In the data rows, zero lies at 4.5, halfway between 4 and 5.
Two rows play each game, the first against the second. How much does the first row win by? 10 is about a draw, 20 a big win and 0 a big loss. Wins can go round in a circle: one row can beat a second, the second a third and the third the first. Each row has two weighted sums of its numbers, A and B, taken from their middle values. A row wins by its A times the other's B, less its B times the other's A.
3,6,4,6,5,4,3,3,4,4
4,7,4,5,6,6,5,4,6,4: 11
8,3,6,2,2,2,8,7,3,8
4,7,4,5,5,6,4,4,4,4: 9
5,3,6,4,4,3,4,4,6,5
3,7,4,7,5,6,4,3,4,3: 15
3,4,3,6,5,5,3,4,4,3
5,3,6,2,2,2,6,5,3,7: 8
3,5,4,7,6,5,3,4,5,3
3,5,3,6,5,7,4,5,5,3: 8
5,4,5,4,5,4,5,4,6,5
3,5,4,5,7,7,4,4,6,3: 10
3,5,3,4,4,6,4,4,3,3
3,4,3,4,4,5,4,5,4,3: 11
4,6,4,6,5,4,4,4,4,4
7,2,6,3,3,3,7,7,4,6: 13
6,2,5,2,2,3,5,7,3,6
4,5,4,5,7,6,4,4,7,4: 11
7,2,6,4,4,1,5,7,4,6
3,5,4,5,5,6,4,4,4,3: 7
4,5,5,5,5,4,3,3,7,4
3,6,4,7,6,7,4,4,5,3: 16
4,6,4,4,6,7,4,5,7,3
3,5,3,5,4,5,3,3,3,3: 10
6,3,6,2,1,2,6,8,2,6
3,6,3,5,6,6,4,3,5,3: 11
4,7,4,6,6,7,5,5,7,4
3,4,3,6,6,5,4,5,4,3: 16
4,7,4,5,5,5,3,3,5,4
4,7,4,8,7,7,4,5,6,3: 11
4,6,4,5,6,6,3,3,6,3
4,5,5,5,5,4,4,4,5,4: 9
6,2,6,2,3,2,6,9,3,7
4,7,4,7,7,7,3,4,6,3: 10
4,5,3,7,6,6,3,5,5,3
4,3,4,6,6,4,3,4,5,3: 13
7,2,6,3,3,2,7,8,4,7
4,5,4,7,7,6,3,4,5,3: 12
4,7,3,6,7,7,3,3,5,4
3,4,3,4,4,5,3,4,4,3: 9
4,2,4,2,2,2,4,5,3,4
5,4,5,4,4,3,4,3,5,5: 17
7,3,6,3,2,3,7,8,3,7
3,5,3,6,4,5,4,3,3,3: 10
3,6,3,7,5,6,4,4,4,3
6,3,7,2,2,3,7,6,3,8: 1
6,3,7,2,2,3,7,5,3,7
4,7,4,8,6,6,4,5,5,3: 16
3,4,3,3,4,5,4,4,4,3
4,4,3,6,6,6,3,4,5,3: 11
6,2,6,3,3,2,5,6,4,6
5,5,5,4,4,3,4,3,5,4: 10
3,3,3,4,3,4,4,4,3,2
4,5,4,4,6,4,4,3,7,4: 18
6,2,7,4,4,2,5,4,4,7
4,4,4,6,5,4,2,2,4,3: 2
6,2,6,4,4,3,6,6,5,6
5,3,5,2,2,3,6,6,4,6: 11
3,7,4,7,7,6,3,3,5,3
3,5,4,4,4,5,4,4,3,3: 11
4,5,3,6,5,5,3,3,4,3
4,5,4,6,8,7,4,5,7,3: 9
6,3,6,2,2,2,5,8,3,6
5,2,5,3,4,3,5,5,5,6: 11
9,2,7,3,4,2,8,6,4,8
9,2,7,3,3,3,8,7,4,8: 12
4,4,3,5,5,3,2,2,4,3
4,6,4,5,5,5,4,3,6,4: 16
8,3,8,3,3,3,8,6,4,9
3,7,4,7,7,7,4,3,5,4: 17
4,6,4,7,8,6,3,3,6,3
3,6,4,5,3,5,4,4,3,4: 9
5,3,5,3,3,4,6,6,4,6
3,4,4,6,6,6,4,4,5,3: 10
3,4,3,4,4,4,3,4,4,3
4,3,3,4,4,4,3,4,4,3: 12
6,3,5,2,2,2,6,9,3,6
4,5,3,8,6,5,4,4,4,3: 10
5,4,6,1,1,3,7,6,3,7
4,7,4,7,7,7,4,5,6,3: 16
4,4,4,5,4,4,2,2,4,3
3,8,4,6,5,6,4,4,5,3: 9
6,3,5,2,2,3,6,6,4,7
4,5,4,5,6,6,4,4,8,4: 5
4,2,4,2,2,2,3,4,3,4
3,7,3,7,7,7,4,5,5,3: 3
4,4,3,8,7,5,2,3,5,4
6,3,9,2,2,2,6,5,3,7: 10
6,2,6,4,4,2,6,4,4,7
4,4,4,7,6,5,3,3,4,3: 7
4,6,4,8,8,6,3,3,6,4
4,7,4,7,5,6,3,2,4,3: 9
5,4,5,4,4,4,5,5,5,5
4,6,4,5,6,6,3,2,6,4: 10
8,3,7,2,1,2,8,6,2,8
3,2,3,2,2,2,2,2,2,3: 8
5,4,5,4,5,3,4,4,6,5
3,4,4,5,4,4,3,3,4,3: 10
3,6,4,7,5,6,4,4,4,3
4,3,4,2,1,2,5,6,2,4: 19
3,4,3,6,5,4,3,3,4,3
3,5,4,5,5,6,3,3,4,3: 11
4,6,4,8,7,6,3,3,5,4
4,3,4,2,1,2,4,5,2,4: 11
8,3,7,3,2,3,8,5,3,8
4,7,4,5,6,6,4,4,6,4: 10
3,3,3,4,4,3,2,3,4,3
4,6,4,7,7,7,4,5,5,3: 6
3,4,3,6,5,4,3,3,4,3
4,5,4,4,6,6,4,5,9,4: 12
8,2,6,3,3,2,8,7,4,8
4,6,4,4,5,5,3,2,6,4: 10
3,3,3,2,1,2,3,3,2,3
4,5,3,5,6,6,3,3,5,3: 13
3,5,3,6,6,6,4,5,5,3
7,3,6,3,3,3,9,7,4,8: 5
3,8,4,7,6,6,3,3,4,3
6,3,5,2,2,3,6,8,3,6: 13
